In the data rows, 128 means zero.
Each row of this table is followed by its label. One hidden rule gives the labels. It looks at one to three of the table's principal directions, none of them among the few with the most spread.
[ 35  84 115 139 104 134 180 130 130  94 116  35 103 210  92  88 124 199
 167  54 140 133  42 139 171 131 112 114 143  88  79 108  65 163 142  91
 174 102  76 155 126  60  66 126 105] d
[108  76 164 121 108 126 140 104 167 132 100  90 150 147 131  91 130 135
 138 113 128 131  97 133 150  89 125 161 106 113 134 115  71 147 134 123
 114 101 127 106 111 106 122 125 120] d
[166 120 151 150 110 128 138 159 176 143 151 189 183  94 122 136 143 124
 108 150  87 135 165 143 138 129 129 131 145 155 130 143 152 108 118 103
  99 116 159 127 166 134 136 122 121] e
[ 60 108 185  81 112 162 147  78 107 120  98 148 135 152  99  95 131 117
 170 130 148 137  99 134 172 157 134 122 150 106  95 174 132 127 125 118
 121  96  81 144 111 107 136  90 175] d
[155 185 110 156 132 119 116 161 140 123 127 143  92 121 137 133 116 134
 112 132 117 140 119 140 104 132 109 123 136 133 116 131 122 138 130 152
 146 140 127 138 137 141 156 172 132] d
[160 157 113 136 108 135 133 161 192 147 153 135 144 103 154 137 128 107
  91 182  87 135 115 143 110 101 146 113 101 156 121 119 108 118 136 127
 154  87 156 124 141 135 108 176 111] e
[140 168 109 150 148 137 117 132 132 141 129 119 109 130 136 124 124 138
 139 133 135 123 141 116 100 118 127 140 125 138 128 132 113 152 121 154
 122 135 123 129 121 145 149 153 135] f
[129 165 115 121 135 147 117 111  89 136 133 167 127 120 121 160 134 104
 117 142 132 132 137 121 107 164 134 108 127 128 150 146 204  89 140 115
 135 119 140 147 147 162 131 120 129] d
[132 101 135 147 139 121 125 102  70 113 113  78 113 151 143 117 102 152
 132 110 163 109 132 103 106 142 126 149 138 122 137 131 136 151 155 155
  82 165 123  96 105 133 121 111  97] e
[ 97 146 114 106 164 134 102 136 125 169 157 206 165 112  61 159 165 111
 151  88 121 127 192 121 149 140 102 112 110 133 148 123 192  84  62  89
 149 139 128 183 166 152 161 105 186] d
[191 155 119 167 141 117 132 144 119  96 116  95  80 110 201 108  85 149
  87 145 124 121 119 126  76 127 119 152 132 147 119 134  89 172 161 174
 115 162 133  85 108 140 135 169  92] f
[159 129 143  97 123 146 102  90 137 120 112 136 151  85 152 157 101 109
 101 112 107 125 114 144 124 156  83 145 135 144 164 142 170  79 116 128
 141 104 138 156 185 168 142 166 111] f
[113 171 109 130 107 143 151 136 139 105 131 106  81 132 154 117 111 130
 128 139 128 144  82 146 127 135 135 103 145 126  92 134  99 145 135 134
 176 116 101 145 123 105 109 152 127] d
[ 73  77 101 122 137 123 133 114  66 108 152   1  92 166 145 113  69 161
 140  82 178 109  93 101 106 149 121 111 113 138 117  94 124 137 133 158
 127 161  95 121 108 117  79 122  86] f
[138  93 171 151 129 129 109 104 170 168  71 111 171 143 110 100 136 137
 151 104 124 117 142 130 130  91 118 174 134 107 151 137  95 169 125 147
  60 121 147 103 122 135 173 131 126] e
[110 142  87 137 141 126 128 179 130 154 184 155 163 120  61 168 137 148
 123  70  84 126 152 140 138 162 103  89 126 141 129 104 196  72  81  82
 168 102 145 187 210 139 121 148 121] f
[165 133 117 128 144 125  92 139 161 163 130 168 172 102 120 166 143 102
  98 130  97 119 163 131 115 113 107 128 106 143 166 120 167  98 112 113
 126 133 170 146 165 166 141 150 124] f
[162 140 115 168 126 102 133 184 153 151 141 163 133 122 105 129 156 134
 123 123  98 130 171 135 138 111 151 122 139 119 126 113 127 138 114 118
 117 132 161 123 142 113 144 123 121] e
[ 85 149  77 134 138 152 128 107  84 124 134  36  86 169 121 134 106 174
 150 103 156 124  85 105 102 146 121 124 109 129 129 105 112 129 153 152
 167  98  97 149 125 138  95 174 106] f
[159 137 108 133 156 134 110 152 196 161 133 137 155 106 134 137 137 113
 122 114 100 104 176 139 127  87 109 131 130 156 140 120 111 148  81 125
 126 157 140 161 157 135 144 159 147] f
[110  92 129 149 116 116 136 131 135 130 111  66 128 149 137 108 111 147
 126 111 137 131  96 133 114 115 132 122 120 113 126 108 100 157 152 139
 113 138 135  98 107 113 110 124  94] e
[ 98 159 126  90 110 159 147 103 147 113 147 113 100 136 152 120 111 110
 145 154 140 136  74 131 137 131 125 122 131 140  95 144 109 115 109 129
 170  97  91 162 128 118 105 153 142] f
[134 166 120 146 137 139 106 113 106 149 118 128 127 127 127 135 120 127
 127 138 129 122 132 112  97 137 134 135 113 123 131 140 144 135 135 147
 122 107 139 115 124 158 140 145 116] e
[ 93  96 170 109 109 129 130 102 122 154 103 150 153 136  96 119 150 100
 170 143 157 138 139 134 154 131 162 109 157  95 127 145 149 135 126 132
  82 141 127 109  95 111 148  60 157] e
[140 136 156 125 107 132 127 116 148 135 101 141 131 123 134 118 128 111
 133 156 122 135 119 143 139 116 142 133 146 115 113 146 106 146 135 147
 114 115 130 113 111 119 143 133 136] d
[249 210 126 173 160 111 107 171 112  99 130 253 126  70 133 166 147 154
  72 157  67 134 182 132  96 160  91 177 143 155 147 164 161 101 149 130
 124 116 165 119 176 187 193 184 134] f
[111 124 163 119 103 131 139 101 113  98 103 120 107 138 142 108 112 139
 132 151 147 154  75 134 130 140 120 141 131 116 110 143 100 134 165 149
 128 114 105 102  94 122 132 130 133] d
[112 126 109 166 137 129 148 138 110  81 147  42  90 146 179  87  73 181
 107  86 147 111  85 106  87 146  96 148 107 150 113 124 100 158 143 134
 141 140  93 114 131 128  96 150  79] d
[157  50 166 125 133  91 120 133 136 144 102 168 180 130 103 124 172 115
 122 124 115 116 176 122 160  99 147 154 119 102 163 119 134 125 133 101
  70 142 172  91 117 118 140  70 125] f
[189 145 112 159 173  93  81 148 104 170 121 223 179  92  92 167 187  99
  93 104  97 106 236 109 110 109 143 148  85 108 208 111 201 108 116  87
 102 140 204 103 151 172 174  89 130] f
[101 131 135 140 114 140 129 101 117 141 115  78 117 142 137 116  98 136
 142 129 151 147  86 129  95 135 131 124 123 121 128 125 125 139 148 160
 110 117 129 106 107 141 133 137 107] e
[130 142 152 117 115 146 131  96 128 139 108 152 129 124 129 123 142 103
 156 153 143 129 142 128 143 127 156 134 160 114 128 156 134 138 124 137
 103 123 123 125 113 123 146 102 148] e
[161 160 100 142 141 140 118 144 140 136 163 123 127  87 159 150 101 132
 104 135 118 130 146 126  85 145 108 124 121 176 148 121 156 104 118 147
 134 139 140 141 161 168 136 168 113] f
[167 183 105 125 148 142 131 142 111 110 194 185 118  78 175 148 111 109
 106 181 119 119 167 106  98 154 133 124 128 185 103 158 165 106  95 125
 139 143 126 135 141 157 116 131 131] f
[ 81 128 128 103 134 162 130  98 152 166 129 132 164 127  90 133 147 117
 160  93 121 136 135 139 142 119 123 123 114 131 155 119 143 107  93 101
 140  89 125 168 156 137 144 128 160] d
[161 115 159 141 115 102 119 166 160 144 115 202 175 126  84 135 170 109
 113 142  89 120 159 143 161 115 142 129 143 107 129 144 148 119 127  99
 100 110 161 122 149 118 151 108 137] f
[144 165  93 172 139 137 142 156 135 122 151  87  92 120 156 118  98 167
 124 105 133 126 136 127  93 141 111 127 147 156 123 120 118 151 125 153
 134 159 114 139 146 134 132 164 110] d
[171 114 171 130 112 108 117 111 123 101  96 204 133 109 149 122 166 100
 124 177 134 145 168 119 155 108 157 164 139 120 146 155 118 137 150 120
  87 139 141  91  94 123 153  70 149] d
[159 113 104 152 148 115 123 151 129 116 149 110 130 122 153 132 119 151
 106 123 120 107 156 110 114 117 115 142 118 156 127 115 113 143 126 128
 124 161 134 120 133 132 103 139 101] e
[ 62 132 120  84 126 125 130 113  75 112 129 138 101 164  69 143 148 134
 168 114 151 143 101 128 174 148 129 102 133  94  98 120 130 107 122 117
 178 113  89 159 108 101 116 110 170] e
[117 156 120 127 123 141 116 123 140 131 131 132 135 124 126 136 120 129
 111 120 109 137  95 129 116 136 104 132  93 132 136 127 138 101 128 114
 167  80 130 146 156 152 126 166 119] d
[153 134 133 141 124 129 129 125 125 123 125 129 137 116 149 130 119 129
 101 151 114 130 117 127 102 131 133 139 112 135 137 133 132 124 156 131
 120 107 149 100 127 146 123 142 101] e
[153  91 174 146 111 139 124  79 178 145  57 103 178 124 147  99 137 129
 126 123 103 128 115 142 123  80 137 185 117 108 167 137  74 169 154 127
  79  74 163  82 121 134 150 135 101] d
[155 126 136 143 138 135 127 115 136 141 121 130 129 105 168 117 123 111
 129 152 146 130 165 120  97 116 148 138 135 146 152 137 130 152 133 150
  78 168 143 100 105 144 150 104 130] d
[112 140 130  99  98 155 146 104 123 101 138 138 116 123 148 136 123 121
 129 172 123 151  86 131 144 152 141 115 134 138 101 149 127 100 142 117
 165  79 111 145 130 124  92 134 124] e
[ 88  79 144 126 129 149 133  73 123 110  83  54 131 165 153  88 121 144
 149 106 162 107 102 107 132 108 130 158 118 115 138 139  81 176 152 124
 108 124  97 113  97 114 101 104 115] e
[137  88 158 124  95 121 142 126 124 116 136 179 167 102 145 128 137 104
 103 174 101 150 132 128 144 142 168 115 119 129 115 147 155 105 141  91
 112  95 162  93 124 122  96  71  99] e
[139  88 190  83 146 134 100  27  81 111  40 134 139 145 119 123 157 122
 167 140 170 117 134 112 148 105 124 206 136  94 177 154  94 147 166 157
  67 123 114  90  73 143 177 102 171] f
[119 146 126 110 123 139 122 113 136 119 117 136 128 117 144 131 128 106
 108 130 121 130 100 133 124 133 121 123 104 122 142 134 138 110 135 108
 167 100 126 138 139 139 120 137 128] d
[140 130 171 119 110 147 118  84 160 124  72 153 143 113 149 112 137 114
 130 152 120 148 106 139 133 117 123 162 128 117 144 160 100 139 148 132
 116  88 129 114 119 143 158 133 141] d
[150  93 131 149 142 134 126 128 186 164 122 116 186 119 125 123 143 140
 141 110 106 106 169 128 128  89 124 154 133 142 147 123 102 156 100 117
  85 133 154 123 146 131 133 129 116] f
[127  99 135  98 134 117 121 115  74 129 116 188 122 128 117 143 169  89
 127 166 145 145 170 108 145 140 179 109 114 111 155 131 175  98 155 109
 110 141 150 115  95 130 127  53 151] e
[112 123 128 140 103 141 143 138 189 146 144  82 137 142 129 117 108 144
 142 128 123 142  85 145 121 110 114 125 135 146 111 116  96 132 117 142
 125 109 125 142 142 122 121 169 112] f
[146 108 126 105 120 126 122 110 131 106 106 116 134 122 154 141 125 128
 100 155 103 133  85 132 128 123 124 138 101 122 127 124  98 117 158 122
 159  86 142 113 122 135  94 154 100] f
[133 127 135 151 111 118 146 157 156 131 138 159 136 129 109 121 150 136
 142 130 116 143 147 140 152 117 141 123 155 125 112 129 117 139 116 114
 115 134 133 131 133 104 137 109 137] e
[  0  61 182 117  94 145 151  57  98 118  48  73 121 221  78  69 140 158
 207  86 189 153  46 125 177 135 134 126 146  47  94 150  87 178 162 115
 108 111  73 117  65  78 113  56 143] f
[148  95 150 110 163 110 109 139 152 153 139 175 176 118  81 138 164 123
 139  90 127 101 201 124 157 102  92 164 126 143 174 113 145 104  84 113
  92 168 132 150 154 137 177 117 179] e
[ 47 152 103  57 121 150 146 106  78 104 145 135  62 162 109 142 140 105
 160 152 169 158  83 126 166 154 143  72 123 114  92 123 135  92 133 118
 211 128  70 183  94  99  90 111 185] d
[120 150 135 110 104 143 137 118 159 132 112 144 128 125 124 131 139 111
 131 145 107 149  90 154 144 122 135 117 133 112 118 135 113 119 131 119
 160  81 130 144 135 119 129 148 138] e
[121 142 141 124 125 126 127 123 125 118 126 139 111 138 122 122 121 136
 144 134 139 139 107 128 132 134 110 138 140 123 104 141 116 131 120 144
 127 133 109 131 117 128 144 137 142] f
Here are more rows. What is the label of each one?
[144 108 133 138 144 112 113 125 107 141 121 121 138 132 131 128 135 116
 139 137 159  94 175 107 122 115 148 132 145 118 134 133 137 160 127 146
  77 189 133  96  95 124 130  86 127] ~ f
[141 135  78 150 161 100 118 185  91 129 181 138 133 127  94 160 132 157
 109  93 109 101 177 111 125 146 114 110 118 143 119 100 164 110 104 110
 151 155 138 145 159 132 107 135 113] ~ e
[152  74 158 114 120  96 131 151 151 131 122 193 180 101 124 124 174  80
 103 147 101 114 184 137 171  99 173 117 122 112 142 129 137 130 122  79
 106 139 164  97 119  97 121  51 139] ~ d
[155 222  59 177 137 138 157 196 154 106 191  79  63 110 197 109  75 157
  83 145 101 112  97 126  70 133 124 107 109 171  68 122  83 163 120 148
 201 123 109 132 142 124  86 213  87] ~ d
[141 124 140  89 146 138 126  85  86  99 122 164 104 124 138 134 150 131
 168 165 158 128 160  99 157 134 136 165 152 137 119 154 106 128 120 143
 115 144  96 131  93 128 136 101 171] ~ f
[132 115 135 141 119 122 116 128 178 141 107 123 158 135 130 123 139 119
 116 122 112 123 116 135 131  88 118 141 108 119 138 121 102 146 127 111
 127 118 145 122 131 126 123 138 116] ~ f
[137 104 143 137 131 155  99  73 151 147  70  40 142 135 177 103  92 127
 121 125 142 106 107 117  89 100 118 165 106 136 162 136  89 172 156 170
  89 117 131 103 114 157 132 164  95] ~ d
[161 151 122 140 137 119 121 138 133 115 144 142 135 112 129 147 119 150
 114 122 110 122 125 132 117 129  90 152 131 142 124 126 122 119 118 132
 139 128 132 128 149 144 135 167 118] ~ e
[103 100 129 136 121 111 139 135 100 118 148  93 125 152 113 121 117 139
 136 110 147 125 123 123 130 124 138 121 127 127 121 108 129 132 133 130
 109 141 122 113 115 108 114 106 117] ~ e
[120 159  84 122 134 117 130 170 158 124 140 131 111 141 110 139 156 115
 119 106 106 107 127 143 160 101 133  98 124 111 112 107 105 138 105  92
 200 124 116 171 146  91 102 146 144] ~ d
[160  95 131 127 139 110 107 133 156 147 117 124 155 122 128 137 142 119
 126 131 125 108 161 124 135  95 126 145 128 130 149 115 113 138 118 137
  99 156 148 118 124 129 135 126 126] ~ f
[165 155 127 132 130 117 124 160 161 144 137 169 137 118 108 146 142 121
 117 141  95 132 131 147 127 117 118 130 136 130 127 126 132 111 116 129
 129 116 152 139 151 136 155 164 138] ~ f
[113 115 144 137 112 135 131 120 139 145 120 130 144 131 115 117 143 125
 153 133 139 137 149 127 142 117 152 128 140 125 134 132 122 141 126 130
 100 123 127 121 117 117 140  99 141] ~ e
[ 66 128 171 110 104 160 138  38 108 100  29  97 100 177 118  92 144 133
 176 106 166 159  48 143 145 124 132 157 142  66 148 157  86 163 181 127
 127  74  90 123  88 114 156 109 156] ~ d
[133 124 130 124 115 118 129 152 164 135 123 174 151 117 106 138 161 113
 121 126  97 138 140 149 162 115 135 113 133 115 128 125 128 119 116  93
 149 112 143 145 147 111 129 117 142] ~ d
[192 120 102 106 168 103  99 158 116 153 154 173 164  80 115 183 145  92
  83 120  88 100 204 135 121 123 129 115 112 146 176  98 187  82 103 113
 128 153 184 136 168 154 140 135 128] ~ d
[116 111 132 137 112 117 132 133 136 121 120 116 132 144 120 118 134 132
 132 112 125 124 120 131 152 117 135 127 134 111 117 124 112 142 126 114
 131 121 125 127 128 103 113 114 117] ~ d
[106  62 145 135 111 103 155 124 108  91 118  68 113 171 138  92 127 151
 146 124 156 117 113 118 158  97 157 141 141 110 100 115  63 179 152 130
  99 152 106  87  74  69  88  83 111] ~ e
[131  81 162  81 129 135 115 107 193 171 110 194 209 100 102 143 177  81
 130 128 100 126 160 143 168 101 122 135 111 120 172 129 151  90  95  79
 119 111 161 147 155 137 143  98 159] ~ d
[160 141 123 138 119 124 123 147 177 141 111 130 137 114 150 128 135 103
  94 154  95 131 117 148 112  95 146 122 109 128 141 121 105 140 146 127
 136 104 159 115 131 131 131 156 116] ~ d
[134 119 155 126 111 114 134 125  83 118 133 195 130 114 116 137 146 124
 130 168 136 159 144 118 139 164 152 123 137 115 121 146 167  99 150 123
 107 128 142  97 106 132 135  75 132] ~ e
[106 121 174 103 109 152 141  74 113  96  96 155 112 127 146 108 130 113
 160 146 160 155 111 133 147 148 133 141 167 123 127 172 132 131 137 129
 102 130  95 132 108 123 151  83 162] ~ d
[ 95 136 131 122 114 139 123 107 101 111 127 104 100 135 156 118  91 123
 119 136 154 143  83 117 108 158 117 112 112 129 112 139 146 120 144 140
 147 131 107 125 114 140 109 126 113] ~ f
[175 160 119 138 152 113 113 142 121 139 122 160 122 123 117 147 146 133
 120 150 117 121 148 123 109 116 125 149 123 122 137 125 121 130 138 148
 119 134 150 110 117 148 156 157 137] ~ f
[143 146 132 123 146 142 110 114 145 138 135 128 125 102 156 129 102 116
 130 125 143 126 141 125  98 134  96 141 133 159 145 139 145 123 100 155
 109 163 120 141 141 162 162 146 142] ~ d
[121 131 152 110 155 134  92  94  72 149 117 191 150 113  89 152 140 115
 146 111 156 129 177 106 123 175 104 138 132 121 170 152 218  83 115 131
  92 153 130 139 141 178 182  89 163] ~ e
[154 164  89 142 138 140 127 149 131 131 182 121 121  90 164 147 109 131
 102 149 124 129 151 114  86 140 128 122 103 181 146 114 148 102 124 138
 148 129 136 132 149 160 117 158 112] ~ f
[171 111 158 107 148  97 103 128 102 126 134 198 154 100 110 152 153 111
 126 157 139 118 189 116 141 124 122 155 132 135 150 132 150 105 121 141
  86 171 140 100 109 144 166  98 165] ~ f
[160 122 171 118 139 133  95  87 126 160  83 181 164  98 130 134 148  70
 135 140 143 118 191 130 121 117 147 144 149 118 184 158 178 133 121 140
  53 160 156 109 120 157 193  79 160] ~ d
[122 122 103 126 129 140 137 135 140 146 148  96 135 123 137 132 115 130
 120 125 106 126 126 130 120 122 140 111 110 143 119 109 119 125 116 125
 148 106 142 136 140 126  98 149 104] ~ e
